Rows are one point carried round by a steady rotation, each followed by how many ticks it has turned.
The counts run from 0 to 1089.
[129 147  98 140  64 160 183 145 166 134 163 151 103 156 119 144  72 134
 127  98  87 128 156 135 126 131 117 123  88 134 144 155 140 138 155 147
 133  97 185 129 151 137] | 399
[ 94 127 131 110  99 103 184  46 140 107 155  99 118 122  90 159 133 132
 152 133 132 101 122 112 153 114  97 134  97 149 129 160 122 116 139 165
 125  89 160 101 119 153] | 390
[126 100 120  72 102 120 173  74 181 142 138  81 103 153 125 111  91 145
 112 157 116 118 120 116 150 139 115 129 114 169 146 158 161  96 130 114
 105 112 173 127 131 119] | 396
[158 146 123 132  75 160 117 107 129  91 161 151 108 108 100 189 106 137
  56 113 109 135 134 133 122 130 122 133  82 117  82 121 104 164 118 116
  99 107 115 154 134 165] | 946
[101 152 102  88 134 142 133 124 123  85 176  68 104 146 128 166 143 149
 153 134 108 180 143 118 102 153 123 159 108 151 114 118 115 118 103 122
 107 132 116  88 100 178] | 344
[101 141 140  43 156 154 116  93 135 115 119  86  79 132 152 109 136 154
 121 129 121 159 155 117 105 164 177 138 125 106 119  92 161 155  86 117
 106 154 161 114  72 119] | 673
[148 142 100 190 126 196 126 142 117 134 169 116 165 130 141 156 120 100
 144 121 103 104 178 155 181 108 110 124  93 151 142 140 122 134 183 147
 155 103 147  86 112 136] | 316
[160 163 124 138  95 168 137 113 118  86 187 133 128 123  98 160 120 134
 105 151 123 147 130 119 106 108 146 170 128 111  87 104  89 147 111 161
 141 103  82 104 163 166] | 12
[125 123 103 134 110 111 119 155 102  98 114 104 101 171 145 134 127 154
 162 127 125 151 166 147 153 124 138 142 113 156 183 125 156 136 120 144
 172 177 151  75  64 138] | 897
[153 134 126  93 167 128 101 107 125 108 125  94 151 112 112 149 147 122
  84 177 166 131 135 121 103 102 121 156 118  91 119  89 128 145  89  64
 151 146 126  93 130  80] | 861
[106 111 149  85 110 189 173 111 181 120 120  97  97 140 162 118 131 145
 139 123 104 137 119 138 129 142 161 124 152 117 140 130 163 159 161 173
  99  90 154 136 149  85] | 66
[169 116 128 139 112 209 129 129 151 125 109 150 125 128 166 113 119 131
  84 107  86 126 169 147 150 147 165 107  85 118 132 125 125 170 147 125
 102  97 136 148 117 112] | 844
[144 136 108 124 121 210 127 142 129 116 137 118 109 135 186 110 133 132
 138 122  84 145 168 134 151 167 155 100  80 151 118 150 130 158 157 149
  89 120 135 126 101 158] | 246
[122 143  86 160 115 143 138 114  90 110 169  96 171 122  88 162 151 126
 103 143 112 113 161 116 111 102 113 163 102 118 114  99  75 123 130 140
 182 108 105 103 141 141] | 869
[131 117 128 116 113 108 111  60 112 109 124 136 171  85 141 114 146  90
  81 135  92  79 140 148 149 110  94 119 104 134  99 127 127 172 144 111
 138 127 134 119  98 138] | 204
[123 176 115 121 122 129 127 104 107 101 192 105 177  75 111 167 152  94
 109 151 114 122 129 109  90 111 104 152 104 120  89 105 110 154 130 134
 161 107  99 105 132 147] | 868
[119  89 105 134 107 163  96 134 122  95 106 128 134 125 197 130 158 127
  91 112  87 133 157 175 136 160 131 101  87 145 121 152 121 167 175 140
  97 105  90 102 130 156] | 955
[131 156 113 122 116 130 105 164  97  92 149 149 164  87 128 173 135  86
  69 122 114 134 156 151 109 103 104 117 107 104  93 107 141 188 123  98
 151 143 124 102 118 131] | 527
[105 127 122  80 129 121 172 121 163  97 149 105 149 140 156 152 160 123
 129 171 149 176 101 129  93 127  95 124  87 114 123 171 133 138 151 130
 106  94 122 111 188 134] | 1034
[118 166 128  91 145 134 155 108 152  82 202 114 112 126 110 175 109 129
 135 147 140 166 112 100  70 127 139 167 112  96 102 110 131 134  86 117
 125 132 138 102 142 139] | 339
[ 84 106 119  57 139 110 127  91 140  82 112  63 102 134 166 110 150 161
 102 155 110 154 134 128  88 144 153 159 174 124 134  96 144 144  94 144
 164 146 115  94 139 121] | 447
[143 155 139  78 106 155 136  65 153 120 168 123 108 106 111 146 100 119
  99 116 106 133 126 135 155 133 120  96 110 156  78 149 161 149 111 105
  57 116 161 146 100 145] | 835
[ 98 126 110  96  69 128 110 148 112  74 154  98 121 117 132 170 141 137
 137 106  92 164 133 165 135 126 106 119 142 163 120 128 157 167 129 152
 120 120 101 106  88 183] | 1052
[122 114 107 135  92 133 146 131 133 100 124 113  54 184 116 144  98 167
 161 113 121 125 155 133 138 112 182 182 150 127 164  96 131 131 112 169
 168 138 161  94 109 131] | 561
[138 110 112 145 153  94 151  73 161  91 155 168 147 109 148 136 135  96
 125 159 137  76 116 160 151  96  79 138  77 130 121 166 136 156 157 137
 134 107 146  82 171 131] | 210
[ 95 143 139 116 182 152 133  99 144  93 182  76 105 116 124 180 154 119
 194 147 148 131 135 142 139 105 136 152 139 124 145 109 153 137 121 149
 132 118 140  59 122 108] | 1085
[102 111 111  68 122 131 167  87 156 147 128  91 112 137 175  67  97 128
 140 134  86 129 144 122 125 159 136 119 132 149 125 150 151 123 133 137
 114 139 189 111  95 122] | 995
[107 128  81 112 100  99 161  62 131 133 145 126 112 159 129  92  87 131
 111 138 108  95 155 112 141 141 109 136  67 150 124 136 113 109 122 144
 133 132 181 110  87 168] | 133
[ 80 149 133 100 111 149 146 119 136  96 178  65  89 137 103 180 137 141
 190  99 114 144 135 131 137 125 131 131 136 149 137 128 161 131 137 159
 124 110 155  99  95 153] | 827
[128 146 142 102 104  90 176 124 152  88 154 161 140 106 109 166 133 107
 120 159 160 140 116 132  82  89 115 152 109  87 127 131 145 183 126 137
 163 114 124 110 171 122] | 707
[162 134 139  66 129 166 121  74 153 111 168 113 113 126 141 106 101 139
 138 146 101 154 136 137 151 159 135 105 121 161  85 148 150 142 127 130
  57 130 139 127 102 163] | 241
[140 114  85 138 120 158 140 177 136 149 104 132 119 150 149 124  98 134
 105 101 113 109 182 148 156 124 138 119 103 126 185 110 143 148 135  95
 164 152 192  96 112  85] | 741
[163 140 124  73 159 124 140 122 154 108 130 174 138 109 167 109 135 101
 105 145 141 151 142 132  87 144 122 101  67  90  94 152 158 188 126  93
  95 148 143 119 123 122] | 255
[104 105 116 105 118 142 102 101 125  89 130  68  80 146 106 192 143 161
 112 130 128 162 146 136 132 144 131 151 101 155 139 119 117 109 113 107
  92 105 113 118  97 169] | 943
[156 141 103 111 124 165 158 115 130 169 101 130 161 125 146 101 140 124
 105 154 133  92 180 107 122 122 140 104  56 103 143 130 123 149 119  97
 136 129 191 131 113  91] | 585
